Rotation paths and how fast each direction turns (degrees per step):
Each turn is a multiple of 5 degrees from 10 to 175, or 0.
Each row of a path follows its step; steps can be skipped.
path 1
step 1: +1.37 -1.49 -1.98 -0.20 -1.95 +1.35 +0.30 -0.33 +1.09 -1.67 -1.82 +2.49 +1.34 -0.34 -1.49 +0.11 +0.84 +1.25 +2.65 +1.30 +0.32 +0.81 +0.45 +1.01 +0.56 +0.09 +0.87 -2.36 -0.38 -2.73 -0.08 +1.19 +0.40 -3.69 +1.03 +2.03 -0.32 -0.71 -0.17
step 2: +0.05 +0.01 -0.86 -1.86 -1.41 -1.17 +2.43 -0.95 -0.57 -0.58 +0.67 -2.08 -1.88 -2.72 +1.52 +0.46 -0.35 +0.23 -1.11 -1.43 -0.01 -0.91 -2.05 -2.40 +0.96 +0.51 +1.02 -1.53 -2.80 -1.50 +1.41 +1.70 -1.03 -0.63 +0.44 -0.22 +0.85 +2.93 +0.98
step 3: +0.83 +1.54 -1.79 +0.81 -2.70 +1.32 +0.41 -0.35 +0.57 -1.06 +0.08 +1.38 +0.97 +1.79 -2.91 +0.31 -1.58 +1.31 -1.00 -3.51 +0.43 +2.14 +0.31 -1.67 +2.01 +1.04 +1.44 -1.72 +0.26 -1.39 -0.45 -0.09 +0.96 -0.32 +0.85 -0.63 -0.70 -2.53 +0.04
step 4: -1.16 -2.22 -1.65 -1.32 -0.41 -1.64 +2.07 -0.62 +0.07 -1.94 +0.26 +1.45 -1.10 -1.43 +0.09 -1.93 -1.39 +0.29 +1.08 +1.30 +0.30 -0.30 -0.18 -0.58 -0.88 -1.89 +1.64 +0.12 -3.91 -1.14 -1.79 +0.86 +2.06 -2.29 +0.62 +0.76 -1.24 +0.17 +1.81
step 5: +0.56 -0.16 -2.63 -1.40 -1.10 +0.32 +0.65 -0.92 -2.80 -0.01 -0.03 +0.03 +0.74 +0.68 +1.36 +0.32 +1.02 +0.83 -2.23 -0.89 +0.04 +2.26 -2.19 -2.97 +2.06 +3.22 -0.83 -0.34 -0.49 -1.07 +0.12 -0.91 -1.96 +0.07 +0.83 -0.18 -1.48 -0.13 +2.53
step 6: -0.36 +0.73 -2.59 -0.88 -1.78 -0.53 +0.82 +1.02 +1.87 -0.40 -1.75 +0.42 -1.92 +0.42 -3.33 +1.03 -2.13 -0.08 -0.80 -0.46 -1.34 +1.27 -1.07 +1.70 -2.64 -0.27 -0.18 -0.78 -1.14 -2.53 -0.15 +0.10 +2.79 +0.17 +0.68 -0.47 -2.26 -0.83 +0.95
step 7: +0.42 -1.44 -2.68 -2.14 -1.77 -1.19 +0.38 -2.15 -1.15 -0.55 -1.01 +0.20 +0.86 +0.94 +2.38 -0.97 +1.43 +0.30 +0.37 +0.19 -2.26 -0.91 +0.43 +0.50 +1.68 -0.06 -0.41 -2.73 -1.26 -0.79 -2.95 -0.51 -0.72 -3.35 +0.67 +0.92 -0.12 +1.18 +0.52
step 8: -0.10 +0.98 -1.24 -1.83 -0.85 -0.33 +2.73 -0.52 +0.65 +0.33 +2.25 -0.23 -3.27 +0.78 +1.88 +2.24 -1.95 +0.97 -2.48 -3.87 -1.20 +1.24 -1.40 -0.41 -0.91 +1.52 -0.02 +0.50 -0.80 -1.01 +0.68 -0.48 -0.23 +1.16 +0.18 +0.68 -0.72 -0.35 +0.22
step 9: -1.24 +0.29 -3.00 +0.63 -0.14 -2.02 -0.95 +0.84 +1.29 -0.49 -1.04 +2.36 +0.88 +2.00 -1.13 +0.26 +0.14 +1.46 +0.24 -1.01 -1.39 +0.88 +2.04 -0.28 -0.16 -1.89 +2.01 -2.29 -0.39 -0.05 -1.94 -2.39 +0.60 -1.15 +2.70 +0.24 -2.01 -1.42 +0.25
step 11: +0.33 +2.47 -0.94 +1.15 -2.19 -1.59 +0.27 +1.25 +0.95 +0.47 -1.48 +1.97 -0.30 +0.74 +0.84 +2.46 +1.02 +0.70 -1.57 -0.71 -0.83 +2.28 -0.19 -0.03 +0.16 +2.30 -0.32 -0.53 +1.20 -2.01 +1.43 -2.43 -2.19 +0.47 +0.88 +1.94 -1.89 -1.61 +1.20
Directions:
-0.18 -0.55 +0.27 -0.02 -0.06 +0.67 +0.13 -0.58 -0.66 -0.25 -0.20 +0.03 -0.43 -0.71 -0.69 -0.15 +0.29 -0.18 -0.42 -0.05 +0.99 -0.16 +0.09 -0.72 +0.14 -0.31 +0.06 -0.79 +0.27 -0.59 +0.62 -0.29 +0.65 -0.29 -0.50 +0.13 +0.13 -0.14 -0.17
20
-0.35 +0.23 +0.28 -0.44 +0.39 -0.34 -0.04 -0.03 -0.23 +0.22 -0.04 +0.51 -0.18 -0.27 +0.68 +0.73 +0.42 -0.41 -0.46 -0.24 +0.14 +0.06 +0.75 +0.85 -0.41 -0.43 +0.42 -0.14 +0.90 +0.23 +0.43 -0.46 -0.39 -0.29 +0.40 +0.17 -0.55 +0.09 -0.79
25
+0.03 +0.60 +0.53 -0.05 -0.25 -0.24 -0.32 -0.67 -0.42 -0.01 +0.38 +0.36 +0.02 +0.78 +0.44 +0.11 +0.22 -0.47 -0.39 -0.39 +0.78 -0.18 -1.19 -0.40 -0.13 +0.49 -0.65 -0.22 -0.27 +0.43 +0.02 +0.48 +0.11 +0.12 +0.39 +0.00 -0.19 +0.48 -0.47
135
+0.13 -0.68 +0.11 -1.02 +0.27 +0.79 +0.12 +0.31 +0.89 +0.84 +0.12 +0.22 -0.73 -0.01 +0.03 -0.23 -0.26 -0.22 +0.11 -0.14 +0.36 +0.46 -0.10 +0.35 +0.34 +0.05 -0.40 -0.20 -0.46 +0.70 +0.42 +0.58 +0.02 -0.25 +0.04 -0.41 -0.28 -0.51 -0.12
175
-0.58 +0.25 +0.33 -0.54 -0.35 +0.26 -0.72 -0.19 -0.60 -0.05 -0.04 -0.23 +0.37 -0.64 +0.63 +0.16 -0.18 +0.35 +0.02 -0.81 -0.28 +1.20 +0.25 +0.19 +0.25 +0.44 -0.17 +0.22 -0.46 +0.01 +0.28 -0.23 +0.15 +0.48 -0.81 -0.27 +0.43 +0.27 +0.06
135
-0.26 -0.15 +0.38 +0.26 -0.14 -0.05 -0.01 +0.84 -0.19 -0.50 -0.07 +0.08 +0.27 +0.54 +0.46 +0.16 -1.09 -0.21 -0.02 -0.04 -0.20 -0.28 -0.09 +0.14 -0.18 +0.43 -0.12 -0.79 +0.40 -0.22 +0.93 -0.29 +0.53 +0.17 +0.57 -0.62 +0.34 -0.84 +0.30
130
